0: tensor([155, 101, 116,  67, 110, 187, 149, 160, 107,  93, 141, 143, 129, 121, 162, 186, 114, 134,
        162, 129, 174, 165, 113, 156])
1: tensor([130, 119, 113,  70,  74, 180, 171, 168, 161,  25, 115, 139, 104, 112, 191, 197, 110, 177,
        190,  84, 146, 144,  96, 179])
2: tensor([ 56,  78, 125, 151, 169, 142, 109, 104, 147, 120, 115, 159, 112, 149,  67, 107, 140, 104,
        109, 107, 130,  81,  97,  55])
3: tensor([234,  94, 158,  80, 111, 180, 117, 141,  57, 124, 159, 134, 174, 144, 130, 146, 131, 113,
        151, 115, 224, 164, 142, 179])
4: tensor([204, 113, 176,  97, 121, 156, 107, 163, 122, 121, 149, 147, 139, 131, 148, 139,  91, 138,
        137,  70, 184, 142, 159, 159])
5: tensor([158, 145, 167, 163, 131, 112, 154,  96,  91, 148, 122,  59, 111, 130, 104, 106, 109, 138,
        109, 213, 133, 187, 123, 119])
6: tensor([184,  92, 126, 116,  98, 160, 159, 182, 149, 150, 191, 125, 110, 148, 186, 123,  66, 168,
        195,  82,  94, 148, 143, 145])
7: tensor([158, 168, 140, 119, 126, 136, 140, 139, 146, 127, 134, 101,  90, 109, 126, 129,  95, 162,
        124, 150,  86, 139, 164, 124])
8: tensor([ 71, 137, 111, 149, 132,  68, 126, 143, 133, 176, 124, 163, 165, 113, 176, 132, 144, 132,
        118, 121, 123, 116,  86, 127])
9: tensor([120, 146, 141, 126, 115,  89, 126, 140, 137, 117, 117, 157, 163, 120, 169, 139, 150, 152,
        130,  73, 148, 105, 102, 151])
10: tensor([144,  90, 167, 129, 145, 119,  73, 130, 100, 158, 139, 191, 186, 145, 119, 106, 154, 127,
        112,  67, 199,  78, 121, 116])
11: tensor([155, 146, 173, 156, 120, 100, 117,  89, 137,  98, 104, 110, 147, 146, 113,  93, 156, 146,
        122,  82, 136,  95, 135, 143])
12: tensor([ 58,  37, 115, 141, 158, 194, 142, 123, 133, 135, 141, 122,  70, 157,  76, 125,  95, 120,
        150, 183, 124, 141,  74,  38])
13: tensor([ 63,  65, 136, 167, 172, 130, 114, 107, 140, 159, 132, 143, 112, 162,  82,  94, 120, 103,
        120, 119, 124, 102,  98,  50])
14: tensor([ 43,  89,  97, 158, 155, 111, 122, 112, 102, 191, 128, 147, 141, 133, 109, 115, 154, 108,
        115, 191, 124, 111,  62,  59])
15: tensor([ 75,  79, 127, 159, 175, 128,  98, 108, 134, 154, 134, 162, 128, 151,  68,  89, 141, 100,
        108, 119, 125,  87, 110,  62])
16: tensor([207, 102, 130, 113,  96, 165, 162, 176, 139, 134, 193, 115, 111, 146, 179, 123,  68, 158,
        190,  91,  95, 159, 159, 159])
17: tensor([219, 155, 129,  78, 111, 157, 127, 182, 118, 132, 164, 129, 123, 104, 166, 162,  84, 119,
        128, 116, 141, 176, 203, 180])
18: tensor([151, 139, 148, 119, 127, 110,  97, 112,  67, 151, 110, 134, 181, 115, 126, 139, 163, 105,
        103, 150, 208, 140, 113, 156])
19: tensor([ 24, 128,  82, 144, 164, 122, 129, 134, 175, 140, 110, 142,  80, 108, 105, 136, 114, 111,
        108, 157,  67, 111, 110,  71])
20: tensor([188, 117, 181, 138, 146, 153,  79, 106, 100, 146, 138, 123, 133, 147,  64,  88, 138, 123,
        112, 116, 158,  96, 175, 111])
21: tensor([ 70,  88, 125, 167, 179, 111,  89, 107, 129, 175, 126, 151, 133, 150,  70,  84, 140,  83,
         96, 121, 128,  90, 114,  69])

tensor([ 39, 127,  97, 146, 169, 109, 130, 136, 163, 157, 117, 137,  92, 112, 112, 132, 110, 104,
         99, 160,  89, 130, 108,  70]) 19 14 13 2 15
tensor([108, 107,  75, 110, 123, 136, 173, 142,  81, 154, 147, 122, 148, 124, 165, 173, 134,  90,
        142, 195, 145, 194,  80, 141]) 0 18 8 14 5
tensor([186, 159, 108, 106, 128, 120, 141, 178, 108, 198, 170, 118, 139, 106, 185, 154,  77,  98,
        119, 154, 120, 201, 175, 175]) 17 7 16 4 6
tensor([ 59,  51,  86, 146, 128, 175, 188, 132, 188,  93, 156, 113,  56, 171, 130, 120,  90, 141,
        196, 124,  54, 139,  87,  84]) 12 19 13 2 6
tensor([ 43, 110,  67, 159, 123, 121, 159, 115, 193,  92, 112, 120,  94, 149, 122, 111, 136, 121,
        156, 101,  46,  97,  98, 111]) 19 2 13 15 8
tensor([141, 122, 119,  73,  73, 172, 184, 165, 149,  36, 119, 116, 101, 117, 194, 191, 104, 184,
        190, 105, 150, 168,  92, 183]) 1 0 16 6 9
tensor([ 48, 126,  95, 136, 172, 123, 120, 134, 163, 152, 117, 144,  91, 116, 104, 133, 108,  96,
         95, 153,  95, 125, 120,  70]) 19 13 2 15 21
tensor([148, 116, 129, 133, 158, 132, 116, 119,  98, 150, 141, 130, 143, 142,  90, 111, 139,  86,
        105, 140, 144, 136, 152, 120]) 20 18 21 15 11
tensor([123, 128,  97, 165, 107,  65, 156, 129,  99, 179, 152, 127, 190, 138, 191, 115, 160, 114,
        142, 132, 111, 147,  91, 168]) 8 9 18 11 14
tensor([158, 158, 153, 121, 103, 133, 116, 106, 143,  60,  94, 109, 132, 132, 114, 125, 155, 143,
        127,  89, 138, 103, 153, 170]) 11 9 7 4 20
tensor([185, 149, 123, 113, 138, 110, 124, 175, 102, 204, 173, 132, 152, 111, 181, 148,  88,  89,
        114, 136, 138, 187, 173, 165]) 17 4 7 16 18
tensor([175, 136, 132, 110,  87, 121, 172, 149, 117,  89, 133, 111, 147, 124, 205, 168, 114, 136,
        159, 108, 157, 194, 114, 204]) 0 1 17 4 9
tensor([168, 139, 154, 145, 121, 144, 137, 112, 138, 147, 147,  79,  85, 141,  97,  86,  96, 174,
        142, 160,  71, 120, 158,  91]) 7 5 20 11 16
tensor([159,  75, 116, 128, 129, 175, 154, 113,  60, 164, 166,  96, 128, 151,  99, 115, 131, 110,
        155, 197, 147, 166, 101, 105]) 5 12 18 0 14
tensor([152, 141, 155, 135, 117, 131, 108,  92, 131,  83, 107, 120, 140, 140,  97, 109, 158, 140,
        125,  94, 140,  86, 143, 143]) 11 20 9 7 10
tensor([188, 121, 172, 124, 145, 152,  77, 106, 113, 145, 138, 124, 130, 147,  55,  79, 136, 130,
        117, 108, 139,  82, 181, 109]) 20 11 10 15 4
tensor([219,  83, 168,  89, 111, 173, 118, 143,  59, 124, 158, 141, 172, 143, 131, 139, 134, 136,
        153, 111, 222, 151, 119, 159]) 3 4 0 18 10
tensor([186, 133, 139, 117, 118, 116, 151, 165,  84, 188, 174, 114, 147, 120, 181, 144,  91, 131,
        136, 165, 151, 202, 134, 157]) 17 16 0 4 5
tensor([ 49, 115,  65, 167, 114, 109, 169, 107, 189, 103, 119, 118, 103, 150, 140, 108, 145, 120,
        158, 108,  27,  96, 102, 111]) 19 8 2 13 15
